Families of rows that turns and mirrors carry onto each other, the same ones carrying the whole set onto itself: the rest of each named row's family, in list order
5 families of 8 rows
Zigo: 7 1 1 1 14 -10 -4 -6 -5 2 -2 7 8 -3 -6 -2 -1 12 -3 -2 -7 4 6 7 1
Milok: 7 -7 5 4 14 5 3 11 -8 -9 2 3 10 -3 0 -8 2 12 2 -7 -11 -10 5 1 -4
lem: -6 4 6 4 9 1 -1 2 -1 0 3 2 4 -9 -7 -14 2 15 -1 -2 -6 -7 4 -5 8
Fiko: -1 -1 9 3 5 -1 -4 -4 -1 -4 -5 -6 13 -1 7 -11 -7 10 2 -6 -23 -1 2 -4 -2
mus: 7 0 4 11 8 -6 2 2 -8 -11 3 -3 11 -8 -2 -2 -3 3 2 -13 -10 -8 -6 -4 -3
rig: 4 -5 5 3 15 2 6 8 -13 -6 1 3 10 0 -5 -7 0 18 0 -3 -9 -9 9 2 -1
Ger: 7 2 0 2 17 -11 -4 -3 -3 4 0 3 8 -2 -6 -2 -3 14 -2 -4 -9 3 4 5 -4
bago: 6 3 2 9 2 -5 3 -1 -11 -12 0 -6 9 -8 -1 -5 -5 4 -2 -15 -7 -6 -3 -1 -3
vatap: -3 -1 8 4 3 -3 -4 -6 0 -5 -6 -3 13 0 5 -12 -5 13 1 -4 -22 -3 0 -3 -5
Maz: 7 1 6 1 1 -8 1 -6 -3 -3 3 0 0 10 -3 -11 -2 10 -5 -12 -7 -11 6 -7 2
vok: 7 -2 8 5 11 -15 -2 -1 -8 -2 8 0 11 -10 5 -11 -4 5 -3 3 -18 -9 6 0 -2
Tanaf: 7 3 2 12 4 -5 8 -2 -7 -12 4 0 11 -9 1 -4 -4 7 -5 -14 -10 -9 -3 -3 -1
zuzub: -6 4 8 2 9 -1 0 4 -3 1 6 3 7 -7 -9 -13 -1 15 -1 -2 -5 -6 6 -6 7
gapu: 3 -4 11 3 14 -16 -1 -1 -10 -3 6 2 6 -9 4 -11 -1 4 -3 -1 -17 -7 9 -2 -6
kize: 6 0 5 4 -3 -10 4 -6 -2 -6 5 -1 0 5 -1 -9 -3 12 -9 -13 -12 -8 8 -1 -1
selu: 9 3 3 12 2 -5 5 -3 -8 -13 -1 -2 8 -8 -3 -6 -1 7 0 -13 -7 -7 -4 -4 -4
bef: 2 -3 10 5 14 -15 -4 2 -9 0 8 0 9 -9 3 -12 -2 4 -2 1 -15 -6 7 -1 -7
taf: 11 -2 -2 1 18 -8 -3 -4 -2 2 2 3 9 -6 -2 -2 0 8 -1 0 -7 1 2 2 -1
gove: 0 -3 10 2 13 -13 -2 -1 -8 -2 9 0 10 -8 5 -11 -2 4 -3 -1 -15 -6 11 3 -6
gusu: -3 7 5 2 8 -1 1 -1 2 1 4 4 6 -2 -6 -12 0 10 -1 -1 -7 -7 2 -11 10
kizam: 4 -1 6 2 -3 -8 0 -4 -2 -3 3 4 -3 5 -3 -8 -1 8 -6 -13 -11 -8 11 -5 2
pogal: -6 5 8 2 9 0 2 2 1 -1 3 6 8 -7 -9 -14 1 15 -3 -2 -7 -4 3 -7 5
Fara: 1 13 8 5 4 -5 2 -1 -7 -4 -5 7 8 1 -4 3 -5 8 -3 4 -19 -5 7 0 2
Zuz: -2 2 8 3 4 -3 -3 -5 2 -4 -9 -5 9 3 2 -7 -4 9 3 -4 -23 -6 0 -4 -1
tapuf: 6 1 1 -1 13 -10 -3 -7 -5 2 0 7 10 -4 -4 0 -3 9 0 -3 -5 6 4 4 0
fol: -8 3 6 5 7 -2 4 3 -3 -3 4 3 9 -4 -9 -12 1 12 -2 0 -7 -7 4 -4 12
Nopuz: 4 2 4 1 -2 -8 0 -6 0 -4 1 5 -1 7 -4 -10 0 7 -5 -13 -8 -10 8 -2 4
Zam: 7 4 4 10 1 -4 6 -3 -11 -12 1 -4 9 -7 -1 -5 -6 7 -1 -15 -8 -6 -2 -6 -5
gevo: 7 0 -3 3 14 -8 -3 -4 -6 2 -2 4 8 -6 -4 -2 -2 8 -2 -2 -6 6 5 4 0
nez: 1 -1 6 0 4 -4 -1 -5 -4 -2 -6 -9 9 4 5 -11 -4 12 1 -2 -23 -1 0 -5 -4
Tolag: 1 -3 8 4 3 -2 -3 -5 -3 -7 -6 -6 11 -1 7 -11 -4 13 0 -4 -25 -2 3 -2 -4
gubeg: 3 2 4 3 -3 -11 -1 -3 -4 -6 4 5 -3 6 -3 -10 1 10 -4 -12 -7 -9 8 -3 1
liv: 8 -4 6 7 12 4 3 12 -12 -7 1 4 8 -2 -1 -9 2 16 1 -6 -12 -10 6 -2 -5
Fona: 7 -4 5 4 14 4 1 9 -11 -9 2 4 12 -1 -2 -7 0 15 3 -5 -9 -12 8 0 -5
bov: 5 12 10 2 1 -3 4 0 -7 -2 -7 5 11 2 1 2 -6 8 -4 1 -15 -3 11 0 -2
lor: 5 -5 6 3 16 2 3 11 -8 -7 3 0 6 0 -4 -3 0 16 3 -8 -10 -8 6 -1 -4
luf: 4 13 9 5 4 -6 2 3 -8 -1 -2 7 9 2 -4 2 -7 15 -7 2 -15 -2 9 2 1
Gaz: 3 15 7 5 1 -4 1 -1 -7 -2 -7 5 9 4 0 2 -6 8 -3 2 -15 -3 7 -4 -3
katu: 2 -3 9 3 10 -15 2 -3 -14 -5 8 -2 9 -5 5 -15 -4 7 -4 -2 -20 -6 7 -1 -5
birak: 5 15 9 4 2 -2 -2 2 -7 -4 -5 4 10 3 -1 1 -5 10 -5 3 -14 -5 10 -1 -1

Which other rows belong to the same family as lem? Fiko, selu, gove, tapuf, gubeg, liv, bov
Which other rows belong to the same family as Fona? bago, vatap, gapu, kizam, pogal, gevo, birak
Which other rows belong to the same family as Nopuz? Zigo, Milok, zuzub, bef, Zam, Tolag, Gaz
Which other rows belong to the same family as katu? mus, rig, kize, taf, gusu, Zuz, luf

Families of rows that turns and mirrors carry onto each other, the same ones carrying the whole set onto itself: the rest of each named row's family, in list order
4 families of 8 rows
fipak: -6 -8 3 2 -7 4 4 -8 3 7 -4 -2 -2 5 3 7 -5 -1 3
taz: -9 -4 11 1 3 -3 7 2 2 -3 -4 -1 -10 -1 -7 5 2 -2 -3
Vezas: 1 -3 7 9 -7 -6 -4 0 -2 -3 -8 -6 -2 5 -2 -4 -8 -6 1
Tuti: -1 -1 7 10 -9 -6 -4 -4 -2 -2 -7 -6 -3 3 -4 -5 -6 -8 1
kizo: 2 0 -4 0 4 0 4 0 3 -2 8 0 -1 -3 1 12 5 3 -8
Keta: -1 2 -1 -2 4 0 6 -3 -1 4 8 4 -4 -3 1 10 6 3 -2
bogu: -7 -3 13 0 0 -3 2 4 1 0 -6 0 -7 -2 -5 2 6 0 -1
gad: 5 2 -8 9 -4 -1 0 -5 -2 -1 5 -7 2 0 4 5 -11 -2 -2
Rif: 5 -3 4 1 -7 -5 13 -3 -8 -4 0 -7 -6 3 -5 7 -1 -2 0
dafen: -7 2 -1 10 3 7 -7 -2 4 2 -2 4 1 -1 1 1 -1 -4 -6
tanif: 5 -5 3 0 -5 -8 11 -3 -7 -6 1 -9 -8 0 -3 8 -1 -2 2
kera: 7 -5 5 1 -3 -5 10 -6 -8 -4 5 -7 -4 4 -3 6 -4 -1 1
dak: 2 5 -10 7 -5 -1 -2 -8 -5 -1 5 -5 -1 0 1 5 -9 -4 -3
Non: -1 0 -4 -1 3 4 7 1 2 2 8 0 -3 -2 0 11 2 4 -4
Mudo: 4 7 0 7 2 -7 -1 6 -2 -7 5 -3 -5 -4 -7 -1 1 -4 -5
seb: -3 2 -2 -1 2 3 6 -1 1 2 8 0 -2 -7 0 12 3 4 -4
Vamug: -4 -5 12 1 3 -2 3 3 4 0 -6 1 -6 1 -7 1 5 -1 0
roba: -3 -8 0 -2 -6 4 4 -10 3 3 -7 -2 -1 2 4 7 -3 -5 2
kone: -7 -6 4 1 -6 6 5 -8 1 4 -6 -4 1 3 6 8 -5 -2 3
Besug: 4 6 2 8 0 -8 -3 5 -7 -6 3 -1 -5 -4 -5 2 -1 -7 -6
nav: 7 3 -8 9 -7 1 -1 -7 -2 -3 5 -4 1 2 3 4 -8 -1 0
vofe: -9 4 -2 6 1 1 -9 3 7 2 -5 2 0 -4 0 2 0 -2 -4
pom: -1 -3 3 9 -6 -3 -5 -2 -1 -4 -9 -8 -2 5 -7 -3 -10 -7 -1
Tet: -7 3 2 9 1 4 -9 1 5 5 -1 2 3 -2 1 -1 -4 0 -5
vago: 4 5 1 8 0 -9 -3 6 -2 -5 6 -3 -5 -5 -8 0 0 -1 -6
Bonaz: 6 3 -8 6 -5 -1 -6 -6 -4 2 3 -4 5 1 3 3 -7 -1 1
Sodu: -6 2 -1 8 2 4 -10 1 8 4 0 2 0 -3 2 -1 -2 -2 -2
Tel: -7 -7 1 -1 -3 4 4 -9 6 5 -4 -4 1 3 1 7 -5 3 4
sus: 1 7 2 9 4 -6 -2 5 -4 -4 5 -2 -6 -1 -10 0 -1 0 -5
pagut: -5 -1 7 8 -7 -5 -3 -3 -5 0 -8 -5 -3 3 -5 -3 -9 -7 6
punet: -9 -3 11 0 2 -3 4 4 3 3 -5 -2 -8 -2 -7 2 5 -3 -3
gug: 6 -2 2 -3 -5 -9 8 -3 -5 -2 1 -9 -8 3 -7 6 -4 -2 3

Which other rows belong to the same family as taz? kizo, kera, Besug, vofe, Bonaz, Tel, pagut
Which other rows belong to the same family as dak? Keta, dafen, Vamug, roba, pom, sus, gug
Which other rows belong to the same family as Tuti? fipak, Rif, Non, Mudo, nav, Sodu, punet

Families of rows that turns and mirrors carry onto each other, the same ones carrying the whole set onto itself: the rest of each named row's family, in list order
4 families of 8 rows
rek: 4 -2 -3 -5 -3 -5 4 9 4 2 -8 3 1 6 -4 6 5 -6 9 2 2 1 1 3 3 -2 -5 -8 -6 -9
 -10 6 10 -11 4 2 4 2 3
fifu: 9 -4 3 -2 -1 -5 3 10 4 2 -4 2 -1 16 -7 6 2 -5 3 0 0 4 1 8 7 1 -3 -5 -7
 -7 -7 3 10 -5 3 -5 0 -2 1
tipa: 4 -3 -1 -1 -3 -5 0 11 3 0 -8 5 3 7 -7 7 2 -8 9 3 3 5 -1 -2 4 -1 -1 -7 -6
 -7 -7 7 14 -8 1 2 4 -1 5
guvop: -1 -9 10 -1 -1 8 -4 -5 -10 1 1 8 9 -7 0 -1 1 1 2 4 -5 17 3 -3 -2 3 7 1 1
 9 0 1 -1 2 2 0 0 7 3
Zunet: 0 -6 6 -5 -4 9 -2 -4 -7 0 0 2 0 -11 1 -3 2 6 -2 -1 -5 14 -1 -2 -1 7 7 -3
 -2 9 -2 1 -5 -2 3 5 -1 5 -5
Gesom: 8 2 0 0 -4 -2 7 10 5 1 -2 2 0 12 -6 9 3 -4 2 0 -1 4 3 5 6 2 -5 -3 -3 -2
 -9 4 14 -3 -4 -4 -1 -1 6
Zokiz: 8 -3 1 -3 0 -4 -1 8 -1 4 -2 5 2 13 -7 9 -1 -6 4 1 -4 1 -1 4 5 1 -2 -6 -3
 -9 -10 8 14 1 -1 -6 -1 -3 2
roges: -4 -10 3 -3 -3 4 0 -7 -11 0 -3 1 8 -14 3 -2 4 5 -2 -2 -3 12 -1 -4 0 4 5
 -7 2 6 -9 2 -2 0 1 5 0 8 -2
Loz: 8 -2 0 -6 0 -3 2 7 0 5 -2 3 1 12 -5 9 1 -4 4 1 -4 -1 0 8 4 0 -4 -6 -4
 -10 -12 8 11 -1 0 -5 -1 -1 1
veter: 7 -5 4 -2 -1 -6 3 9 2 0 -6 3 0 16 -6 6 2 -6 5 -1 1 3 1 5 7 0 -3 -6 -6 -8
 -7 3 9 -5 6 -3 2 -2 3
kibob: 0 -7 7 -8 -2 9 2 -7 -8 5 2 5 4 -9 4 -2 5 5 1 4 -6 12 5 6 -3 3 2 1 0 7 -4
 2 -6 -1 4 0 0 9 -2
zoluk: -1 -7 8 -4 -5 8 -2 -4 -9 -2 -1 3 1 -11 1 -3 2 5 0 -2 -4 14 -1 -4 -2 6 6
 -4 -2 8 -2 0 -5 -2 5 7 1 5 -3
fetu: 6 -3 1 -6 0 -5 3 6 -3 3 -3 4 2 12 -4 9 1 -6 5 0 -3 -2 0 6 3 -1 -5 -8 -4
 -11 -13 8 11 -1 4 -3 1 0 4
Vumo: -1 -6 7 -6 -4 9 -1 -5 -8 0 -1 2 0 -11 1 -3 3 6 -1 -2 -5 13 -1 -2 -2 6 5
 -4 -2 8 -2 0 -6 -3 5 6 1 6 -4
ved: 6 -1 2 -1 -5 -5 8 9 2 -3 -4 2 2 12 -5 10 4 -6 4 -1 1 3 4 2 5 0 -7 -6 -2
 -5 -10 4 12 -4 2 0 2 1 10
das: 0 -6 3 -2 -10 8 -4 -4 -9 2 -3 8 6 -10 -4 -3 0 7 -1 1 -9 14 0 -2 0 7 4 -3
 -1 11 -2 0 -2 0 -1 0 -4 4 1
vut: -2 -9 2 -4 -2 6 1 -7 -9 3 -1 0 5 -14 3 -2 5 7 -3 -1 -5 12 0 0 0 5 4 -5 1
 7 -9 2 -2 0 -1 3 -2 7 -5
Ponet: 6 -1 -3 0 -2 -3 -1 11 7 4 -6 4 1 8 -8 6 1 -6 6 4 1 6 -1 1 5 1 1 -5 -7 -5
 -6 7 16 -7 -4 -2 1 -3 1
Ganu: -3 -10 4 0 -2 5 -2 -6 -10 0 -2 2 8 -13 1 -1 2 4 -2 -1 -4 15 -2 -5 1 5 7
 -5 1 8 -7 2 0 2 -2 4 -1 6 -2
Faka: 7 0 -5 -5 -3 -2 3 10 8 6 -5 2 -1 6 -5 6 4 -3 6 4 0 3 1 6 4 0 -3 -5 -7 -6
 -9 7 12 -10 -2 -2 1 -1 -1
pobu: 0 -7 7 -3 -4 9 -3 -4 -8 -1 -1 3 1 -10 0 -3 1 5 -1 -1 -5 15 -2 -4 -1 7 8
 -3 -2 9 -1 0 -4 -2 3 5 0 4 -4
Pebok: 8 -5 4 -1 -1 -6 2 10 3 1 -5 3 0 16 -7 6 1 -6 4 0 1 4 0 6 7 0 -2 -5 -7 -7
 -6 3 10 -4 4 -4 1 -3 3
Ner: 7 1 0 -3 -5 -3 9 9 4 0 -3 1 0 11 -4 9 5 -4 3 -1 0 2 5 7 5 1 -9 -5 -3 -4
 -11 4 11 -5 0 -2 1 1 6
novez: 1 -7 8 -3 -1 10 -2 -5 -6 5 3 6 5 -8 1 -2 2 4 0 5 -6 16 4 3 -1 4 6 3 0 10
 -1 2 -2 1 -1 -3 -2 6 -2
Simef: -1 -7 3 -7 -11 7 0 -6 -11 1 -4 7 6 -11 -1 -4 3 8 0 0 -8 11 2 0 -2 5 0 -6
 -1 8 -5 1 -6 -2 4 3 -2 8 2
teke: 6 -4 3 -3 0 -5 0 8 -3 2 -3 5 4 13 -6 10 -1 -7 5 0 -3 0 -1 2 4 -1 -3 -7
 -3 -10 -11 8 13 0 2 -3 1 -2 5
belor: 7 0 2 2 -5 -4 5 10 3 -2 -3 3 2 13 -6 10 2 -6 3 0 0 5 3 1 6 1 -4 -4 -3 -3
 -8 4 15 -2 -2 -2 1 -1 9
nisi: 8 -5 3 -3 -1 -5 4 9 4 1 -5 2 -1 15 -6 6 3 -5 4 0 1 3 1 8 6 0 -4 -6 -7 -8
 -8 3 8 -5 6 -3 1 -1 2
gazi: -3 -10 10 -5 -2 7 0 -6 -11 1 -1 6 8 -8 3 -1 3 2 3 3 -4 13 4 0 -3 1 3 -1
 1 6 -3 1 -5 -1 7 3 2 10 3
mes: -1 -8 2 -1 -2 6 -2 -6 -8 3 -1 1 6 -13 1 -2 3 6 -4 -1 -5 14 -1 -2 1 6 7
 -4 1 8 -8 3 0 1 -4 2 -2 5 -5
rup: 1 -5 1 -6 -10 9 -1 -5 -8 4 -3 6 4 -11 -3 -4 3 9 -2 2 -9 12 2 2 -1 7 1 -4
 -1 10 -4 1 -5 -1 0 0 -4 6 -1
rigir: -1 -8 4 -3 -11 6 -3 -5 -12 0 -5 8 8 -10 -3 -3 1 6 1 1 -7 13 1 -4 -1 6 2
 -5 0 9 -3 0 -4 -1 3 3 -1 6 4

Which other rows belong to the same family as roges? Zokiz, Loz, fetu, vut, Ganu, teke, mes
Which other rows belong to the same family as Faka? rek, tipa, guvop, kibob, Ponet, novez, gazi

Families of rows that turns and mirrors carry onto each other, the same ones carrying the whole set onto itself: the rest of each named row's family, in list order
4 families of 8 rows
sol: 1 -3 -6 -9 8 0 -3 7 3 0
megi: -6 3 -4 -2 1 -3 -10 2 3 12
faso: 6 -5 9 -9 -1 -2 -1 7 -1 -2
geva: 5 -5 6 -11 0 -2 0 7 -5 -3
sapo: -9 2 -1 -3 3 -4 -8 3 7 4
gafil: -6 2 -3 0 -1 -3 -7 -1 4 12
tup: 2 -6 -5 -7 8 0 -2 8 2 1
ber: -2 2 10 -5 -7 -4 -3 -2 -5 9
zikes: -8 1 10 -8 -6 -6 -3 1 -4 0
Keki: 8 -5 4 -8 -4 -2 1 4 -8 5
zek: 1 -4 -4 -8 9 0 -2 8 4 2
kufa: 5 -7 8 -9 -1 -2 2 4 -4 -3
lof: 5 -6 8 -10 1 0 3 6 -3 -1
gilut: -7 2 9 -9 -6 -6 -5 -2 -2 1
Regop: 6 -6 -5 -3 6 2 -3 7 1 8
vumop: -7 2 -6 -2 0 -3 -6 0 1 12
relip: -11 3 -3 -5 2 -4 -6 1 4 3
dagan: -6 2 11 -6 -6 -6 -5 2 0 1
budu: 9 -6 7 -6 -4 0 1 3 -5 4
Siv: -5 2 6 -6 -8 -5 -3 -1 -6 9
Bopib: 6 -4 -8 -6 5 0 -1 5 -1 8
Sige: -11 3 -1 -6 3 -4 -8 2 5 5
Tika: 9 -5 6 -6 -1 0 2 4 -6 6
gudo: 4 -4 -3 -6 7 -1 -3 8 6 1
fip: -7 4 -2 -2 1 -3 -8 0 2 12
Lino: -2 0 10 -4 -8 -5 -4 -1 -4 9
maka: -10 2 -3 -6 4 -5 -9 3 4 5
Zil: 7 -4 -6 -4 6 0 -4 5 3 9
Pabos: 5 -3 -6 -4 7 1 -3 7 1 9
Kekep: -3 3 9 -5 -8 -4 -6 -2 -3 8
karos: -6 1 11 -9 -5 -5 -3 -1 -2 1
mol: 10 -6 6 -7 -3 -1 -1 6 -5 6

Which other rows belong to the same family as Keki? faso, sapo, vumop, dagan, Siv, Bopib, gudo
Which other rows belong to the same family as Tika? ber, zek, lof, Sige, fip, Pabos, karos

